The rows below come in pairs that one turn or mirror swaps. Which row does each named row swap with?
rili: [  3  -2   2  -9  -7 -12  15  -3   0  -4  -4 -10   3 -15  -3  -3  -2   6
  14  -4  -2 -10  10   4  -2   0   1  -8   5  -7]
Zete: [ -3  -2  -2   1  -3   5   2  -5   5  -4  -5  -1  -6   3  -4  -2   9  -2
  14  -7  10   2   4 -20   0   0 -10 -14   6   7]
ruvu: [  0 -17  11   8  -1   6  -3  -3  -2   2  -1  -2  -1   3  -8   2  -6  -8
   5   2   0  -7 -10  -9  -3   8  -9  -6  -6   7]
rusut: [ -8  -7  -6  -6 -10  -9  -7   1 -10 -13  -1  10  -7  -5   1  -6  -4  11
  -1   5   4   1  -2  -4 -10   1  -6  -4  -1   8]
dom: [  1 -12  -2   0 -16   3  10   1  -5   5  -8   3   6  -1   8   1  -3   7
   7   1   2  -6   7   6   2   3 -20  -8  -1   6]
rura: [  1 -19  -4  -6   1   8   1   1 -12  -1  -3 -15   6   0   8  -2   7   2
   6   0   0   6   0   6 -10   4  -9  -7   0   7]
Fev: [  8   3  -3   0 -10   4   2   0   8  -3  -6  -1 -15   4   3  -2 -19  -1
  10  -4   9  -1  -5   5  -7   6  -7  -3   5   4]
puvi: [ -1 -18  14   8  -2   5  -4  -2  -4   2  -1  -6   0   2  -6   1  -5  -5
   3   1  -1  -8 -10 -11  -2   8  -6  -5  -6   7]
lilo: [ -6 -17   7   3   1   2  -7   4  -6   3   0  -5  -8   4  -2  -4  -5  -7
   2   0  -3  -8 -13  -9  -1   5  -6  -8  -7   3]
mareg: [  9 -11   7  -2  -2  -6  -3   3  -1   0 -12 -10 -12  -7   8  13  -4  11
   8   1   8   0  -4  -2  -8   8   0  -2   1   7]
totod: [ -5   7   1   1 -11  -1  -8   5   5   1  -7 -11  -4  -4  -7   1  -6   5
   7  -3   3   5   2  -8 -15   3  -2   7  11  -4]
Razi: [ -9  -1  -8   1 -10  12   6   3  -3   0  -4 -11   4   0 -10  -3   9   6
  10   1  -8   7  -2   8   4   5   3  -9   2  -9]
defup: [  2  -7   0  -7   0   2  11   4 -10 -11  -2  -1  -2  -1   7   4   3  -5
   3  -7   1  -8   1   0 -10   2  16   3   2   2]
fedig: [  5  -6   1   5  -3   5  12  -7  -1  -3   0  10  -1  -5 -10  11   6  12
   4  -1  10   3  -3  -1  -8   7 -12 -12   1   9]
Nakov: [ -7 -16   6   1  -6  -3 -10   5 -11  -2  -1  -5 -10   5  -1  -5  -7  -3
   4   0  -2  -2 -12  -8   1   5  -5  -5  -7   3]
tok: [-13 -12   3  -4  -8  -4  -8   9 -13  -7  -2  -2 -12   3   3  -8  -7   1
  -1   4   1  -6  -8  -9  -5   3  -5  -4  -3   1]
biko: [ -1 -13   1  -7  -3  -5   0  -1  -9 -10   9  -5  -9   3  -2   1   6   2
   4   0   8  -4  -3 -10   0  13  -2  11   5   5]
Zanoz: [ -5   4 -17  -4   1  -2   4   1   6  -5 -12  -5   2   1  -2  -6  -7   9
   6   0   3   2  -9   2 -11   8  10  -2   5   8]
kotov: [  3   2  -8  -1  -1  -2   5  -6  11  -2 -13  -6   4   1  -6   1  -1   5
  -2 -10   3  -3  -5   0  -7 -10  11  -9   5   1]
fite: [ -4 -12   1  -2  -5   5  18   9  -2  -2  -8 -11  -8   1  -1   1  -5   4
  -4  -4  -7   1  12  -4   9   0   4  -7   6  -2]
Vizur: [  2   7   5  -6 -15  -6   7  -6  -4   1  -3   7   5   1  10   0   4   9
   3  10  -3  -6   0   1  -1   3  -6  -8   7   0]
Nakab: [  6 -16  -9  -5   4  -3  -4  -3 -13  -1 -10 -16   5   2  -4   9  -6   1
   5   0   6  -3  -1   3  -9   4  -7  -1   8   5]
dife: [ -1   5  -4   0  -3  -2  -3   1   8  -2  -1  -8  -8   4   5  -3   4   6
   9  -9  18  -8  -7   2   1   2 -12  -1   5  -4]
Kune: [-10   0 -14   4 -14   3   8   1   2   3  -2  -6 -10  -4  -6  -1   3   7
  11   5  -6   8   2   4   4   4   3 -17  -1  -5]
Lebud: [ -3   1   1   9  -2   0  10   4  -8  -3  -8  -9  -6  -5   3  13   9   5
  -9  -1  -6  -4  -2  -8 -10   4   1  -5  12 -10]
Rabit: [ -7  -5  -9  -2 -10  -4   1 -10  -4  -8  10  -7   7 -10  -5   8  -1   3
   8   2  10   5   4  -1  -5   7  -2  -1   8  15]
vudo: [  1  -6   3   1  -3   0  -6   1   4  -2 -13  -1  -3  -3 -11  -9 -10   9
   5   4   3  -3   0 -16  -2   5  -9 -18   2  -8]
migir: [ -5  -1  11   2   1  10  -8  -4   0  -2  -7  -3  -7 -11  -1  -3  -8  10
  -3  12  -3  -5  -9  -6  -5   3  -7  -5   9   8]
vele: [ -6 -10  -2   9   1  -7  -5  -3   2   6  -3  -3  -2  -2  -4  -2  -4  -4
   0   0   7  -9 -14 -12 -15   8   5 -11  -4   0]
noz: [ -3 -15   1   6  -2   6  14   5 -11  -9  -1  -4  -4  -5   7  11  -9   0
   0   7   7   2  -6   3 -13  11  -6   1   4   9]
Div: [ -4  -4  -1   1  -1  -3  16  -4  -8  -8  -4  -3   2   1  -9  -3  -4   4
  -8  -4  17  -9  -9   4 -10   1  -5   0  10  -3]
muba: [ -4  -7 -15  -2  -6   6   0   1  -3 -16  -3  -5  -5  -4  -4  -8 -10  15
   6  11   7   7  -4  -5  -1  -3   2  -4   9   7]
Mabef: [ -5   0   5   0  -6  -5   6   7  -1   3  -4   7   3  -2  -3   0  -3   7
   6   6  -7  -9   2 -16 -16  14  -2 -11   3  12]
Vevop: [ -2   0  -9   4 -18  -2   2 -11 -10 -12   1  -1   2  -6   5  -4   9   3
   9   9   4  -1   2   4  -7  -1  -5  -1  11  -1]
toror: [ -3  -6   6  -6  -3  -8   6   8  -3   2  -4   6  -5   4  -1  -4  -3   8
   4  -2   2 -11   0 -17 -16  15   3  -1   5   3]
Mor: [  2 -11   4 -10  -1  -7   5   1  -7 -10   2  -4  -8   5  -1  -1   2   9
   1  -2   7  -7  -1 -10  -5  16   2   8   8   4]
sebef: [ -3  -9   2   8 -10   7  -3  13   5  -6 -10  -2  -6   1   8   0  -4   8
   5   6  12  -9   5   0  -3  13   2 -17  -2   8]
tabid: [ -5  -9   0  -5  -6  -1   4   3  -5  -6  11   0   7 -17   2  -9  -4   4
  -1  -5 -13  -2  -2   1  -4  10  -6 -16   0   6]
Nopo: [  1 -15   1  -4  -5   0  14  -2  -1   3  -1   0  -2  -4   0   9  -9  14
  -1   8  -2   1   8   3   3   5  -9 -13  -8  -7]
tanev: [ 11 -14 -15   5 -11   1   7  -4  -4 -10  -4   5   2   2   1  -4   3  -3
   1   0   7   4 -13  -5  -1   5  -1  -8   1   0]
zaz: [ -7  -4  -3   6 -13  -2  11   6  -5   1   3   2  -9  -3  -1   3  -2   9
   3  11   3 -12   0 -20  -2  -1   2 -13   7  -1]
guko: [ -6   7  12  16  -8   7  11   5   1 -11   0  -2  -1  -4  -6   0  -1   0
  -1   9   5  -3  -3  -4  -2   3  -8   0   5  -1]
dula: [ -4  -2  -8  -3  -2   2   8  -2  -8 -11   5  -5 -10   9   1   4  -3   9
  -7   8  10   1  -8   1 -17   8   4   0   0  -2]
Fotu: [-11   3 -10   9 -12  -6  15   6   4   3  -5   1 -15  -4  -6  -1  -7  10
   3   3   5   1   4   0  -5   4   2 -16   6  -5]
Nulu: [-11  -5  -4   1 -19  -4   0   3   2  -9   9 -16   1  -6  -5   0  -6   9
   7  16   4  -9  -1   0  -1   7  -2  -3   6  -4]
revut: [ -1  -8  10   4 -11  -1  -4  -5   0   3  -9  -1   5  -1  -9   6  -3   2
   7   8   1  -6   7 -10 -17   8  -6  -4   7  12]
zabin: [  1 -19  -7  -7   0   8  -1   0 -11  -2  -2 -15   6  -2   8  -3   4   1
   5  -1  -1   4  -5   4  -9   1 -13  -9  -1   8]
Toz: [ -6  -1   3   1  -9  -5   9   8  -3   3  -2   7   6  -2  -4   0  -2   5
   6   7 -10  -8   2 -13 -15  12  -5  -7   2  12]
dev: [  3  -4  -4   0 -11   1   0   6  -6 -10   4   4  -5  -8  -6  -4   2  -6
   3 -13  15  -1  -1  -1 -15   1   3 -17   3   1]
Patun: [ -8  -4  -3   4  -3   6   0  10  -1  -1  -5  -8 -10  -6   4   6   0   4
   0  -4   8   0  -8   3  -4  23  10  -8  11  -4]
rek: [-11  -4  -7   4  -8   5  12  -4  -8   2  -9 -14   5   4   6   4  -4   1
  -3   2   4   0   1  -4  -3 -11  -5   4   4   8]
Neseg: [  0 -18  -3  -8  -1  12   2   0 -10  -3  -3 -17  10   0   4   1   5   0
   1  -2   3   4  -3   5  -9   2 -11  -6   0   6]
sured: [ -5  -6   6  -1  -2  -1  14  11   2  -4  -8  -3  -2   0   0   5  -2   4
 -10 -13  13  -1   5 -13   0   1   4 -13   7   3]
kani: [  1 -11  -3  -7   1  -2  -1  -3  12   1   0   7 -11  -7  -2   9   1  -4
  13   4   7  -9   1  -1  -4   6   0  -5  15   0]
tif: [ 1 -5 -4  1 -1 -1 24 -3  6 -3  2 -4 -4 -5 -5  5 -4 15  4 -2 -5  1  8  4
  4  8  4 -4  0 10]
tumel: [ -8  -1  -1   1  -9  13   2   2   0  -5 -12  -1  11 -10 -12  -4   1  12
   7   2  -5   6   2   4 -14   4   4 -10  -1   2]
Tov: [ -3  -6   1  -1   1   1  19  -4  -1 -10   3  10  -6   1  -7  -2  -4   4
   4  11  -1  -3   9  -3  -7  11  -3 -21  -3   0]
dolag: [  6  -4 -16  -5 -14   9   7  -7  -2   6  -6  -2  -5  -7  -6  -4  -1   3
   4  -4  -4  -8  -5  -4  -8   2   4 -13  12  -8]
Zaba: [  2 -13  -9   4   5   1   2 -10  -4 -17  -2  -2  -5 -11  -6  -2  -6  -5
   7  -4  -6   5   1  -2  -8   6 -10  -5   7   7]
bezi: [  3 -18  -6  -3 -10   2   0  12   8 -11  -8   2 -10   0   2   4  -4  10
   3   0   2  -6  -5  -6   6   2   4 -20  -4   2]
luvez: [-13   0   4   0   7   5   8   2   3   1   0 -13  -7  -4  -2   2   9  -8
  14  -3   4 -14   2   1  -3   4  -2 -11   6  -4]
Des: [-10   0  -5   5 -13   6   9   3  -1   2  -4 -10  -2  -1 -11  -2   5   7
  12   0 -10   8  -2   4   6   4   5 -13   0  -9]
tafo: [ -1   1  -3  -1  -7  12   7  -3   1  -4  -9 -12  10   3 -11  -2   8   6
   3  -2  -1   3  -7   6   1   2   6  -5   4 -10]
Temil: [-10  -3   4  13  -7  -3   5   0  -8  -2  -3  -4   5 -11   2   3  -1   4
  -6  11  12   5   0  11  -8   3   0 -15   5   7]
Delo: [-12   3   4   5   5   9  10   5   0   5  -1 -15  -8  -3   0   4   8  -7
  11  -3   4 -12   1   0  -1   4  -4 -14   4  -5]
Mek: [ 0 -4 -3  6 -7 -2  0  6 -6  2  4  5 -9 -6 -7 17  0 -6  0 -8  2  0  4  6
 -3  9  0 -3 -1 10]
zoz: [  1 -22  -5  -6   0   8   2   3  -7   1  -3 -16   4   0  10   1   5   5
   3  -1  -3   6  -2   4 -10   1 -10  -9  -1   9]
Nusut: [  1   0  -3  -2   3  -3  19  -1   1 -15   7   2   0  -7  -2  -3  13   3
   6  -4   5   0  -4  -4  -5   7  -2 -15   9  -9]
Rofo: [  6  -5   7   7   6  -5  12  -2   5  -2   7 -13  -3  -5   2  -2   3   3
   5   8  -1  12   6  -1 -10  13  -1  -9   5   9]
Vumum: [ -4  -2  -6   5 -14  -3   2 -11  -8 -12   2   1   0  -9   8  -5  10   3
   9  10   4  -3   3   3  -8  -3  -6  -2   8  -4]
fiv: [ -1  -1  -4   1  -7  12   9  -3   1  -4  -7 -15   8   2 -12  -3   9   6
   8  -5  -3   3  -5   6   2   1   7  -5   3 -10]
dur: [ -2 -10  -4  -5  -4  -5  -8  -7  -3  -7  13 -10 -12  -2   1   5   7   2
   7   3   1   3  -1  -8   5   7   0   3   5   6]
Sezu: [-15   4   2  -1   2   4   2   2  -1  -1   3 -15  -8  -4   4  -1   9  -7
  13   0   1 -14   5   1  -6   2  -4  -8   6  -2]
zizof: [ -1 -11  -5   0  -3 -10   2  -6   4   4 -14   9   6  -8   4   1  -6   1
   4   0  -7   0   1  -7   1  -3   2 -12   1   5]
tupi: [  3 -20  -9  -5  -1   7   2   4  -5   2  -7 -13  -4   1  13  -2   3   2
   5  -1  -3   5   2   5  -8   0  -7 -16  -2   9]
Nuve: [ -8  -3   5   3   5  10  10   1   4   4  -1 -14  -3  -4  -3   6  11  -9
  10  -6   9 -11  -1  -2   0   6  -5 -14   1  -2]
rin: [-11   0   6   4   7   7  10   3   3   3   1 -14  -8  -4  -1   3   9  -8
  12  -6   5 -12   2  -1  -2   3  -2 -13   1  -3]
dugos: [ -3  -1 -12   0 -17  -4   0   1   3  -7  10 -12   7  -3   4 -12   0   6
   5   2   6 -13   1   5  -6   3   2 -12  -2   0]
peka: [ -4   0 -14   4 -13   5  -4  -6  -4   1  -8  -5   4  -6  -6   8  -9  10
   3   7  -1  -8  -7   0  -5  -3   2   0  -5  -6]
Fer: [  2   6   5   1   8  -2   8   4   2   0  -3  -8   2  -4 -11  11   6   6
   8  -7  -2  -9   6  -3  -2  -3  -6 -17   2  -1]
lil: [ -4   1 -13  -1   1  -2  13  -4   8  -1  -2  -1   2  -5  -3  -1  -6  17
   8   3  -3   4  -1   7  -7   7   6   0   0  11]
Reb: [ -3  -6  -1 -12  -1  -2  -4  -2  -1 -10   4  -5 -13   1  -6   4  -3   7
   4   0  14  -5  -2   1  -3  10  -3   3   1 -15]
Salo: [  2 -10   1  -9  -5   0   8   8   6   0   1  -6   3  -5   5   2  -6  12
  -9   6  -5   0   1   5 -11  -9  -6   0  11   0]
Puvu: [ -1  -2   2  -2   0 -12   3   4  -4  -5  -1  -6   3  -2  -7 -10   3   1
 -12  -7   3   8   4   8   1   8  -4  -9  13  -3]
gefa: [ -3   3 -16  -2   3  -3   4   3   8  -6 -12  -4  -1   3  -3  -6  -5   7
   6  -3   6   4 -12   1  -8   9  11  -3   7   7]
mapo: [  5  -9   1  13  -6   5  10   6   4  -5 -10  -1 -18  -4   9  -4  -7   2
   1  -4  10   0   2  -3  -9  -4  -6 -10   3  -2]
kunom: [  5  -4   4  15  -6   4   9   6   6  -6  -9  -1 -18  -1   8  -3  -8   0
  -2  -4   9  -2  -1  -6  -5  -3  -7 -12   3   1]
mavu: [ 0 -7 -2  2 -2  5 28  4  4 -2 -1 -7 -6 -2 -3  1  0 10  1 -2 -3  5  7  2
 10  4  3 -6  1  3]

Swapped with lilo: Razi
Swapped with dur: fite
Swapped with Toz: gefa
Swapped with Nakov: Des
Swapped with mapo: Vumum
Swapped with tok: Kune
Swapped with Neseg: Nuve
Swapped with Sezu: tupi
Swapped with tanev: guko
Swapped with rusut: Fotu
Swapped with vudo: peka

